128 stands for zero in the data rows.
Here are some numbered points:
[127 103 122 124 99 168 111 165 128 89 115 161 102 121 173 110 118 140 132 128] 0
[127 148 133 139 129 115 135 131 154 106 171 94 158 128 122 127 106 125 170 126] 1
[120 112 128 113 121 117 133 127 135 114 129 87 118 126 110 131 138 91 109 120] 2
[133 156 128 151 118 129 138 172 148 113 136 202 129 155 158 118 136 159 120 146] 3
[117 95 123 128 109 132 152 126 119 136 138 68 114 135 82 159 115 85 115 161] 4
[124 110 126 125 112 135 110 142 136 101 126 139 92 144 167 130 136 147 125 94] 5
[193 86 113 115 96 117 156 77 128 125 128 84 103 165 21 164 144 64 121 113] 6
[118 86 127 113 123 108 157 119 105 140 124 112 116 130 75 168 134 93 130 126] 7
[118 44 87 134 131 124 184 87 109 178 133 75 130 114 69 147 107 130 72 147] 8
[132 99 102 94 98 142 128 136 116 109 108 137 81 151 94 126 130 99 119 99] 9
[110 185 125 146 150 105 112 137 139 116 124 139 160 113 152 86 120 166 128 129] 10
[82 176 120 121 125 117 110 158 106 129 123 137 124 122 119 106 125 142 118 117] 11
[123 159 94 133 98 145 130 136 117 92 127 157 102 123 156 82 134 139 119 109] 12
[130 108 143 112 111 130 130 141 103 127 111 144 100 150 113 141 134 127 113 121] 13
[98 51 100 132 124 133 193 96 117 158 117 55 137 111 102 147 85 134 115 118] 14
[131 106 171 131 143 104 130 118 144 115 145 143 131 93 178 118 173 128 155 75] 15
[164 57 160 105 104 123 136 126 110 147 141 100 147 97 134 134 146 99 118 133] 16
[94 61 128 118 113 138 136 138 111 134 121 120 88 130 83 148 120 102 110 127] 17
[93 190 163 151 128 133 97 159 159 105 138 140 129 131 174 124 137 133 149 133] 18
[110 137 89 120 129 138 117 134 120 97 123 140 147 97 164 92 105 173 127 125] 19
[154 97 114 124 134 179 142 118 151 108 144 124 115 140 129 151 144 114 134 127] 20
[135 68 129 121 113 147 131 102 87 132 83 126 114 128 116 125 110 137 109 88] 21
[140 99 150 121 111 136 118 134 115 135 103 164 114 137 127 121 154 126 115 118] 22
[149 179 138 180 121 144 111 124 152 122 126 160 121 154 159 125 146 159 124 151] 23
[202 164 128 141 116 137 135 119 136 140 122 155 163 158 121 93 117 115 163 172] 24
[129 84 133 116 101 101 144 140 107 128 135 134 121 143 83 149 132 100 124 120] 25
[178 94 113 124 82 157 99 90 112 119 113 107 98 148 86 148 129 79 127 119] 26
[143 86 148 114 123 118 128 110 118 147 117 124 135 118 114 125 148 119 111 112] 27
[157 101 106 115 106 175 127 140 129 103 135 176 84 129 141 130 149 136 127 121] 28
[110 141 133 86 144 88 97 117 149 113 97 123 118 125 148 73 127 99 169 91] 29
[119 119 134 80 108 110 109 142 127 113 123 127 126 126 136 93 110 119 153 84] 30
[86 67 130 134 130 142 123 117 137 131 125 103 99 121 105 147 126 101 113 133] 31
[126 106 165 127 137 114 132 103 133 124 145 131 133 82 193 131 172 131 145 77] 32
[127 133 140 113 128 117 119 128 136 118 125 97 134 132 115 124 105 119 165 85] 33
[98 153 122 141 125 124 119 141 98 134 163 129 169 77 154 134 110 156 139 125] 34
[83 165 88 156 141 131 107 128 165 100 129 121 130 110 131 103 121 131 123 158] 35
[105 125 134 139 128 150 93 136 147 106 124 128 111 121 143 114 127 105 146 135] 36
[118 102 151 107 126 151 102 142 152 115 130 130 84 124 143 141 130 113 167 103] 37
[126 204 144 139 147 113 120 172 139 141 136 147 155 147 157 97 119 162 151 156] 38
[101 108 124 123 127 107 136 127 122 149 105 134 114 124 98 133 133 166 97 119] 39
[122 140 172 142 168 107 127 114 169 116 131 145 113 113 199 136 180 127 145 101] 40
[104 135 123 137 125 134 106 132 139 94 102 143 105 99 155 85 128 104 126 136] 41
[219 139 149 133 108 116 183 151 133 135 142 155 204 189 84 121 151 105 140 189] 42
[140 171 115 141 131 138 123 133 159 133 138 130 149 134 129 100 124 115 136 193] 43
[225 133 125 135 126 148 130 104 136 151 132 154 174 145 128 119 166 125 133 157] 44
[91 136 146 135 119 128 98 182 130 107 137 126 134 95 184 128 114 117 161 145] 45
[115 88 122 123 95 115 139 121 123 113 123 105 120 124 110 122 117 131 148 74] 46
[114 196 135 93 131 117 114 163 141 102 122 143 179 120 158 52 89 138 169 121] 47
Which five points above are nearest to each new point, looking only along the 5 directions in which the numbered points spread most? Their numbers follow each, nearest first.
[129 172 113 76 172 84 118 108 80 150 125 128 147 126 105 129 102 132 110 142] 1 33 43 2 35
[90 162 116 143 131 120 108 157 122 125 122 130 113 88 140 113 115 148 113 133] 19 11 35 45 41
[120 99 131 156 119 127 128 90 144 121 103 115 86 148 121 145 120 158 123 74] 21 31 13 46 39
[150 145 134 146 129 130 157 141 123 155 137 158 157 135 140 132 138 170 111 151] 23 43 3 44 34
[119 162 136 140 168 101 132 106 162 93 135 110 161 123 138 93 105 160 155 114] 1 10 34 45 18
[89 152 137 88 128 125 81 162 131 99 132 131 112 120 147 122 123 121 150 137] 41 36 45 11 30
[116 99 90 121 121 161 122 122 111 136 96 114 119 110 124 115 83 127 127 126] 39 31 2 13 17
[115 124 100 129 140 148 136 126 150 109 133 129 114 134 143 132 128 127 125 136] 36 39 13 41 22
[106 100 110 126 135 141 146 120 109 149 149 94 117 115 87 184 118 118 120 143] 4 7 31 39 14
[135 119 128 117 89 135 120 161 128 97 136 180 117 122 139 121 143 105 126 133] 22 28 0 5 12
[147 69 114 109 99 162 129 121 103 112 106 135 93 107 136 126 112 148 110 76] 21 13 31 22 17
[114 130 127 110 172 125 136 117 129 148 116 129 129 129 126 138 127 147 117 142] 39 34 27 2 36
[129 113 118 139 126 162 139 127 168 83 144 125 74 155 132 163 158 153 125 102] 22 28 13 5 20
[192 130 148 137 138 173 129 102 157 178 122 124 178 127 149 116 132 126 121 168] 44 24 43 23 20
[141 101 151 125 120 106 128 119 128 132 118 91 126 139 87 148 115 125 148 100] 2 25 7 46 27
[193 126 163 147 99 128 169 125 105 170 129 152 184 155 99 144 150 144 121 172] 44 42 24 43 20
[142 129 114 127 117 158 133 124 105 117 125 155 111 125 153 143 129 163 106 120] 22 28 0 5 13
[116 97 133 113 132 128 134 129 124 121 127 115 99 141 95 145 135 93 110 132] 25 2 21 13 7
[134 198 113 164 127 150 107 136 169 118 162 170 152 145 174 116 128 128 164 175] 38 23 3 43 18
[75 158 95 145 135 126 111 127 150 103 128 119 104 117 162 106 103 150 113 138] 19 11 35 45 41
[133 88 91 93 103 145 70 104 108 97 111 126 98 106 141 105 128 124 112 66] 37 5 9 46 21
[81 171 141 141 130 120 81 145 149 109 148 131 114 106 180 127 137 112 155 124] 45 18 41 19 36
